In the rows, 128 means zero.
First come named turns, each shown by rows before and after it. For each pair of rows after them, which turns, in which order, take the first row to the second? The first pair is done for you.
T (before -> after):
[145 118 149 121 132 144 129  99 126 149 132 130 132 138  99 133]  ->  [127 136 152 122 134 147 127 110 111 154 121 120 144 124  99 136]
[179 102 112 113 133 131 131  79 114 197 120 179 108 127 105 153]  ->  [150 131 117 113 137 137 121  98  83 212  97 154 131 101 103 155]
[112 130 132 111 126 126 113 114 140 167  99 125 183 142 169 161]  ->  [105 130 124 114 117 121 110 120 150 154 101 127 183 143 176 164]
W (before -> after):
[147  81 127 134 149 118 151 124 154 169 124 139 148 142 120 156]  ->  [134  81 133 150 136 124 158 125 148 156 148 150 147 139 104 162]
[121  97  88  76 110  82 132 131 191 116 138 119 170 164 132 131]  ->  [110 109 118 139  95 130 154 147 136  82 210 173 122 134 103 140]
[ 73 135 105 139  95 117 120 139 139 113 137 122 162 118 110 120]  ->  [115 144 115 160 124 151 127 157  99 115 149 145  96  95 139 115]
Q (before -> after):
[109 171 143 139 124 172 121 134  73 121 118  85 136 113 109 111]  ->  [114 151 157 152 121 179 134 123  65 131 148 129 135 122  89 126]
[ 90 165 119 107 114 110 114 146 119 135  93 103 165 124 118 123]  ->  [100 137 136 114 115 124 131 112 106 158 128 145 174 133  80 142]
[144 150 117 161 135 159 126 164  84 129 151 133  96 120 154 123]  ->  [145 161 113 137 140 163 119 143  84 140 125  81 110 119 146 107]
[125 148 134 164 128 159 133 154 101  87 153 141  65 100 142 118]  ->  [125 166 131 134 138 158 124 126 101  99 117  69  86  98 130  91]
R (before -> after):
[120 122 131 104 130 112 118 127 164  71 135 107 134 159 131 120]  ->  [134 114 134 118 135 114 121 143 159  74 145 144 116 160 152 133]
[123 146 125 120 142 101 122 169 140 140  97 136 151 119 159 135]  ->  [114 142 137 119 116 120 133 106 152 107 135  89 145 134  91 106]
[112  89 146 118  72 141 147 105 196  99 137 159 155  97  90 145]  ->  [120  90 140 119  88 128 139 147 189 120 112 197 159  89 136 165]
[169 113 118 103 151  97 117 137 158 142  87 106 118 152 166 116]  ->  [163 107 126 109 134 112 126  93 163 119 116  83 105 163 123  98]
Now pairs of rows:
Each pair is 2 to 3 turns apart.
[202 112 132 139 151 155 134 101 112 121 155 147  61 135 148 104]  ->  [190 117 136 102 163 150 132  67 100 174 115 106 119 135 119 104]	Q, R, Q
[111 131 102 101  95 109 122 103 171 112 115  66 147 147 106 105]  ->  [117 134 130 152  92 155 143 105 122  89 181 115  94 123  82 113]	W, T
[132 114 129 134 125 143 124 111 105 118 131 144 122 122 115 121]  ->  [121 115 129 136 124 138 126 117 106 122 128 152 133 118 112 129]	R, R, Q
[115 137 118 158 106 142 127 158 111 115 140 159 138 104 178 127]  ->  [122 122 137 129 117 158 136  87  92 166 139 125 169 114 115 119]	Q, Q
[124 129 146 144 133 145 138 127  88 150 138 149 136 112 102 142]  ->  [135 124 128 158 122 128 130 163 123 105 144 162 103 122 145 137]	Q, T, T
[158 105 134 102 135 109 132 123 151 133 126 152 116 144 151 134]  ->  [115 131 132 103 130 103 124 152 137 146 103 141 152 125 154 142]	W, W, R
[135  99 140 163 132 144 152 180 108 135 138 171  81 108 153 149]  ->  [ 62 122 129 152  85 119 138 179 141  96 126 107 134 110 119 135]	R, W, T
[ 99 109 127 134 131 129 131 133 130 124 136 124 157 135 113 131]  ->  [117 113 131 147 145 138 132 151 111 130 138 146 133 127 136 137]	R, R, W
[150 142 123 133 149 136 138 173 103 188 102 135 136  99 172 151]  ->  [ 89 133 128 139  83 130 148 106 151 118 159  80 157 129  80 126]	T, W, R
[110 137 139 119 146 141 115 123 113 161  95 102 157 109 120 121]  ->  [ 75 142 142 141 115 137 114 142 122 125 123 115 156 107 114 125]	W, T
[122 121 129 134  64 103 144 155 153  80 104 141 140 129 172 136]  ->  [152 111 126 106  78 108 143 112 166  93  87  99 136 145 160 113]	T, Q
[122 159 120 144 134 128 125 142  91 117 120 103  91 110 127 120]  ->  [ 89 154 118 140 113 110 121 133 114 112 121  91 130 123 105 124]	W, W
[102 124 127 120 121 101 128 124 132 171 108 140 186 119 128 157]  ->  [ 91 122 133 128 100 109 136  98 142 142 136 118 176 128  94 142]	Q, R
[108 133 138 103 115  81 129 142 142 130  88 107 137 145 149 128]  ->  [113 105 153 127 112  89 144 136 133 140 132 168 132 154 131 152]	Q, Q
[137  99 126 128  92 142 141 109 151  91 140 157  79 155 130 144]  ->  [117 120 116 119  84 133 130 121 164  75 118 113  89 148 141 127]	Q, W
[129 112 130 147 121 154 150 110 110 112 153 147 131 116  96 146]  ->  [120 138 116 134 137 137 131 155 102 133 100 132 150  96 145 150]	T, R, Q
[ 90 133 120 141 118 149 107 132 119 125 136 160 176 148 135 146]  ->  [ 82 140 119 142 112 146 103 133 127 112 133 147 169 146 134 138]	R, Q
[126 132 141  89 117 116 111  89 143 130 121 107 122 119  93 130]  ->  [111 145 141  92 113 113 106 101 142 125 114 103 128 111  95 132]	T, T
[102 102 131 101 123 113 133 107 153 117 184 112  96 128  96 142]  ->  [140 104 118  77 150 106 123 107 160 139 147  98  81 130 132 134]	W, W
[132 121 101 146 125 115 112 146 154 113 126 153 121 162 162 140]  ->  [125 109 114 122 124 127 125  86 145 145 132 120 157 170 104 132]	W, Q, Q
[121 145 124 138 134 159 120 124  95 134 132 106 116 115 115 103]  ->  [120 150 119 147 134 153 118 148 100 123 133 118 105 111 137 107]	R, Q, T
[151 117 113 164 132 121 147 167 113  94 148 186 102 142 156 147]  ->  [170 115  97  95 153  98 132 118 140 144  79 104 150 162 155 121]	W, Q
[176  86 114 145 138 174 148  80  96 113 155 163  62 143 117 133]  ->  [156 142  84 111 153 145 112 138 100 126  58  90  93 115 191 118]	Q, T, R
[116 187 125 149 141 137 133 145  91 139 124 127 118  88 149 133]  ->  [115 172 115 139 114 129 137  99 138  93 144  81 110 119 115 105]	T, W, R
[115  91 129 112 117  96 126 115 174 155 132 170 173 167 101 153]  ->  [ 93 163 119 129 102 119 106 155 160  75 113  75 115 125 130  99]	W, Q, R
[145  99 136 157 169 140 119 116 169  57 149 142 110 160 155 122]  ->  [162 107 133 149 191 147 116 116 157  73 133 131 100 153 170 116]	T, Q
[141 110 116 105 126 130 127  92 150 117 146 109 110 150 109 105]  ->  [133 129 125  98 141 144 125  93 116 150 127  89 131 126 101 106]	T, T
[ 68 127 134 141 104 107 136 159 120 132 144 156 165 107 124 163]  ->  [ 63 125 126 130  94  92 127 152 145 119 133 136 174 121 122 154]	T, R
[144 121 157 149 104 134 154 128 136  95 139 178 154 121 145 135]  ->  [124 145 160 149 104 137 148 145 116 101 117 159 172  99 144 137]	R, W
[ 88 156 112 122 109 121 117 160 121 142  86 102 145 110 170 142]  ->  [163 136 127 136 126 164 135 110 111 121 131 106  58 123 156 114]	R, Q, W
[107 137 155 148 102 134 163 142 119 104 163 153 133 122 105 152]  ->  [113 144 144 121 126 114 150 170 115 147 110 155 158 115 146 163]	T, T, R
[166 134 155 114 153 164 134  72  74 159 143 107 105 123  97 102]  ->  [160 156 142 105 150 156 118  88  85 145 111  65 104 114 120  87]	Q, Q, Q
[154 179 129 150 152 153 108 180  90 130  99 116  82  85 170 120]  ->  [114 157 133 101 131 133 112  97 118 169  86  56 178 115  83 120]	Q, W
[130 150 103 129 147 142 138 138 134  83 110  73  89 147 152 104]  ->  [146 113 134 144 162 171 167 107  94 130 159 148  96 150 105 141]	Q, Q, T
[107 142 120 138 111 114 116 142 152  90 124 106 125 129 140 116]  ->  [161 136 135 121 146 145 123 107 120 132 118  99 101 125 132 106]	Q, W, W
[155 131 125 139 127 165 138  82 127  74 169  94  80 138  79  97]  ->  [179 135 117 143 176 147 126 172  98 138 114 180  87 112 176 144]	R, T, T
[122 163 148 142 129 148 102 132  89  94 135  81  91  96 126  93]  ->  [155 140 147 109 156 140 102  92  97 145 110  72 108 115 120  92]	Q, W
[145 147 144 154 153 161 144 142  80 158 123 138 113  95 136 137]  ->  [105 169 140 147 129 157 137 136  93 132 118  87 135  91 112 119]	T, R
[ 89 163 155 151 125 141 128 154  89 136 123 166 169  91 106 168]  ->  [131 177 153 158 144 161 120 165  84 116 118 149 104  82 143 141]	T, R, W
[112 146 122 134 132 140 123 141 114 103 108  73  97 115 121  93]  ->  [146 118 134 118 151 155 140  97 100 146 117  92 103 130  96 101]	Q, W
[ 72 157 111 117 112 105 146 141 100 131  89 120 154 134 114 176]  ->  [ 77 129 115 118 101  99 156 115 117 130 117 141 154 157  87 181]	T, Q, Q
[ 98 121 138 121 134 161 153 114  87 146 130  93 148 109  85 117]  ->  [101 124 139 134 138 164 156 134  72 145 139 124 136  98  97 126]	W, T, Q
[ 99 144 154 142 130 138 151 104 104 117 151 100 154 123  89 122]  ->  [143 140 138 107 161 123 137 104 119 146  99  73 145 131 131 110]	W, W
[ 88 178 113 160  94 114 138 123 132  96 111  91 102 127 118 103]  ->  [126 149  97 149 110  88 133 147 161 111  94 138  90 148 174 119]	T, R, W
[ 87 157 116 137 117 107 122 153 117 113 138 137 134 132 128 127]  ->  [115 154 123 144 126 128 132 133 108 102 157 131  93 133 119 109]	W, R, R
[112 150 127 134  99 152  83 109 108  69 104  39 136 120 122  78]  ->  [132 101 147 138  96 164 109  52 110  93 159  93 143 149  65  98]	T, Q
